D: rows in a few groups, each row roughly a mix of its group's directions:
D (108 x 11):
[[-32  22 -13  15  -8 -38 -11 -19  31  48  17]
 [ 31  47  21   3   0  -5  17  41 -33 -13 -26]
 [-20  11 -49  -7  -3  21 -32  -7 -22  49 -16]
 [ -3 -14  -4  21 -28  11  -5 -34  43  33 -43]
 [-13  34  23  19   6 -20  16  58   6 -30 -19]
 [-16 -15 -36   8 -10  30 -31   6 -23  19 -53]
 [ 27  47  28  17  -4 -14  24  24 -27 -21 -32]
 [-27  51  -6  21 -39 -35   4 -10 -20   1 -23]
 [ 19  27  33 -29  18 -23  23  25 -34 -36   5]
 [-12   2  47  35   8 -25  -8  49  22  -8 -19]
 [ 10 -21  13 -11  36  -3   3 -45 -19 -34  43]
 [ 25 -48 -16 -17  14  20  -7 -57  10  -5   6]
 [-47  37   2  23 -11   0  -5  48 -19  17 -18]
 [  3  20   7 -29  20 -22  22  53 -36 -24  14]
 [ 37 -12  28  -9  -1  35  23  14 -37 -40 -17]
 [-31  39 -11   9 -33  -8   9  14  51  -7 -28]
 [  5  28   2  -9   7   6  21  26 -53 -37 -36]
 [-11   3 -27  32 -26 -18 -23  30   1  27 -50]
 [ 13   9  20 -25   9  19  32   3 -54 -42  -5]
 [ 31 -18  17 -23   9  20  27 -54  22 -22  18]
 [-12 -52  -6  -8  -1  -9 -15 -50  30  -5  29]
 [ 16  11  37 -13   1 -27  38  -1   6 -52  26]
 [-13  46  25  21 -25  -1  14  35 -15  -1 -45]
 [-31  17 -21  10  -5  -1 -24  36 -14   4 -60]
 [-19  15  24  25   1 -24  18  60  19 -31   0]
 [ 22 -35   4  -8   8  12   1 -66  32   3  11]
 [ -6  16  30  15   7 -14  15  63  -8 -37 -17]
 [ 26 -26  12   2  24  22  12  11 -38 -46  33]
 [ 27  34  11  -2   3   8  13  35 -49 -21 -35]
 [-32   5 -42   6  -4   5 -29  27 -10  23 -49]
 [-14  43  32  14  -9 -11  25  22  48  -9  23]
 [ 23  35   3   9   0   4   9  38 -45 -11 -45]
 [ 28 -16  -8   0  17  21   0  23 -57 -34 -27]
 [ 23 -34  25  -1  -3  16   3 -43   4   7  54]
 [-13  -9 -12  27 -43 -20 -19  15  10  12 -59]
 [-34  50 -17   5 -28 -18   3  15  21  -5 -42]
 [-28  45  -8   5  -4  -5  12  58 -22 -24  -9]
 [  5 -10   0 -19  10  25  39 -11 -45 -49  18]
 [-41  40 -14  21 -20 -25   2  10  49  -4   9]
 [ 28 -18  14 -11  11  31  22   8 -47 -48   3]
 [  8 -54  -4  21  -2  15 -26 -18  21  15 -46]
 [  1 -44 -12   7 -25   6  -8 -48  35   7 -33]
 [-33  24   3  15 -22 -20   7  -9  59   7  34]
 [ 20  -8  45  -1  -3 -13  34 -10  11 -44  40]
 [ 17  -1  17 -15  10 -16  37   3   8 -21  67]
 [ -6  30  -7  22  -8 -35 -15  61 -23   9 -16]
 [-21  40  13  14 -15 -29  -7  12  52  33  -4]
 [-14  49 -10 -24   7 -19  19  44 -32 -23   0]
 [-24   7   5   9  -3  -6  28 -15  50   2  57]
 [-29  26   0  13 -14 -27  -4  -5  58  37  13]
 [ -8  53  37  -8   3  -4  34  31   6 -31   3]
 [ 14  -8  28   3  -6 -22  20 -42  44 -14  41]
 [ 18 -35  -7 -12  13  39  22   1 -27 -51  14]
 [ -6   1  39  -3   8  -2  16 -48  39   0  43]
 [-17  13  16  17 -15 -10  21 -14  56  14  47]
 [-10 -49 -18   1   1  -9 -35 -39  31  26  17]
 [ 29 -15  -8 -42   1  15   6 -53 -33  -2  21]
 [  4 -32 -29 -10  -9  27 -30 -49 -11  32 -17]
 [ 10  16   9 -29   5  19  23  14 -47 -35 -41]
 [-30  15  -2   9   1 -11  30 -14  45   6  55]
 [-32  17   1  38  -8 -15   4  52  32 -14 -22]
 [ 18 -33  11 -16  -5  29  12 -64  20 -13 -10]
 [  2 -11   0  24 -22 -16 -39  -6  49  46  -6]
 [ 46  -5  35 -19   8   5  21 -47  22 -15  18]
 [ -8  -9  41 -31  11   8  15 -33   9 -26  50]
 [ 22  41   9   1   0  -7  20  48 -38 -25 -21]
 [ 30 -21  44  -1   8 -10  21 -20  17 -13  53]
 [ 12  47  23  -9   0  20  27  38 -36 -18 -22]
 [ 15  32  14  13 -17   1  15  27 -34 -21 -55]
 [-24  19  19  25   5 -24   7  67  14 -14  -4]
 [-40  21 -22  26 -12 -16   7  47  28 -15 -27]
 [-17  27  14  13 -11 -38 -21  -6  37  51  11]
 [ 27 -23   5  -7  14  27   3  14 -49 -51  -1]
 [ 28  11  52 -10   7 -12  31  -1 -10 -43  28]
 [  9 -20 -31 -18  22  13 -16   8 -54 -12 -42]
 [ 31   0  14 -11   9  10  -8  17 -61 -12 -43]
 [ 24 -39   0  17   3  30  19  -2 -24 -47  34]
 [ 32 -15  46 -13  13 -13  24 -11   2 -20  51]
 [-19  -1 -39  32 -19 -11 -20  23  22  42 -31]
 [ -2  24  -3  21 -27 -17 -24  17  29  34 -51]
 [ 28 -31  20 -14   1  10  21 -30  -3 -12  60]
 [ 17 -47  -7  21   7  -4 -29 -21  17  44  32]
 [-36  17 -19   0 -20 -23  -8 -22  49  41  -4]
 [-20  17  25  37   4 -23   9  56  32 -12   0]
 [ -6   1  18 -27  25  18  30 -19  -7 -37  53]
 [ 10 -15 -17 -14  -9  19 -15 -65  -2  34  26]
 [ -1  12  51  26  16 -27   4  52  16 -13  -6]
 [ 28 -46  34  -4   6   7  16  -9   0 -13  53]
 [-13 -44 -15  -1   3 -10 -23 -40  39  21  33]
 [-43  34  -3 -20 -38 -14  11 -30  38   1  -4]
 [ 32 -17  45 -19   5  -5  20 -23 -12 -25  45]
 [ 10 -19 -36 -20  -6  23  -9 -56  -5  32  25]
 [ -1 -32  -1  18   5  -3  -5 -24  37  22  61]
 [ -5   1 -17  27 -35  -8 -16  21   7  25 -61]
 [ -2  14 -15   2   8  18 -15  36 -37   2 -62]
 [ 16  -4  14   5   2  -9  27 -24  39   0  64]
 [ 31  37  30 -20   5  10  35  23 -29 -35  -2]
 [ 28 -51  -8  16  15  -1 -33 -20 -22  35  19]
 [-17  33  19   8 -15  19  13  30 -40 -17 -47]
 [ 22   5  46 -27  18  -2  20 -25  -3 -33  42]
 [-43  32 -36   3 -30  -3  25  -2  26 -26 -22]
 [ 28  48  30  -5 -10  -1  23  41 -22 -14 -25]
 [ -8  15 -22  -9   7  12  -9  56 -54  -6 -18]
 [ 13   7  37 -24  16  12  34 -28  -9 -45  30]
 [ 13  -4  -5 -15 -15  -2 -31  -5 -13  37 -66]
 [-19 -39  -2  -9  -1   4  -4 -49  44   7  34]
 [-20  35 -10  22   2  -6 -17  28   8  11 -64]
 [ 17   6  31 -33  32  16  15 -17 -24 -28  44]]
one row of each group, then the others: which group is each in?
[-49  42 -32  18 -15 -25  19   1  29  -3   4]  (75)
[-29  23 -10  14   3 -12  11  72  -3 -17  -9]  (125)
[  7 -48 -30 -10  11  29   4 -54  13 -10   2]  (24)

[-25 -44 -32   9   3 -20 -27 -24  31  17  29]  (24)
[-34  21 -44  12  -7   3 -18  27   1  15 -50]  (125)
[  1  10 -18  30 -30 -14 -15  28   5  26 -58]  (24)
[ 43  37  26  -6   3 -15   6  36 -38 -16 -20]  (24)
[-35  31 -33  15  -3  -9 -24  27  11  29 -42]  (125)
[  9  38   1 -37  11 -17  25  24 -41 -36 -11]  (125)
[ 44 -17  30  -4  25  12  -3  12 -59  -4  -3]  (75)
[ 38 -49   1 -15  34  22  -9  -5 -39  10   2]  (75)
[-20  -2  23   1  20  10  32 -46   5 -37  40]  (24)
[  8   4 -13  11 -24  -9 -36   8   0  30 -65]  (75)
[ 25 -29   9  -7  -6  26  14 -64  19 -12 -21]  (24)
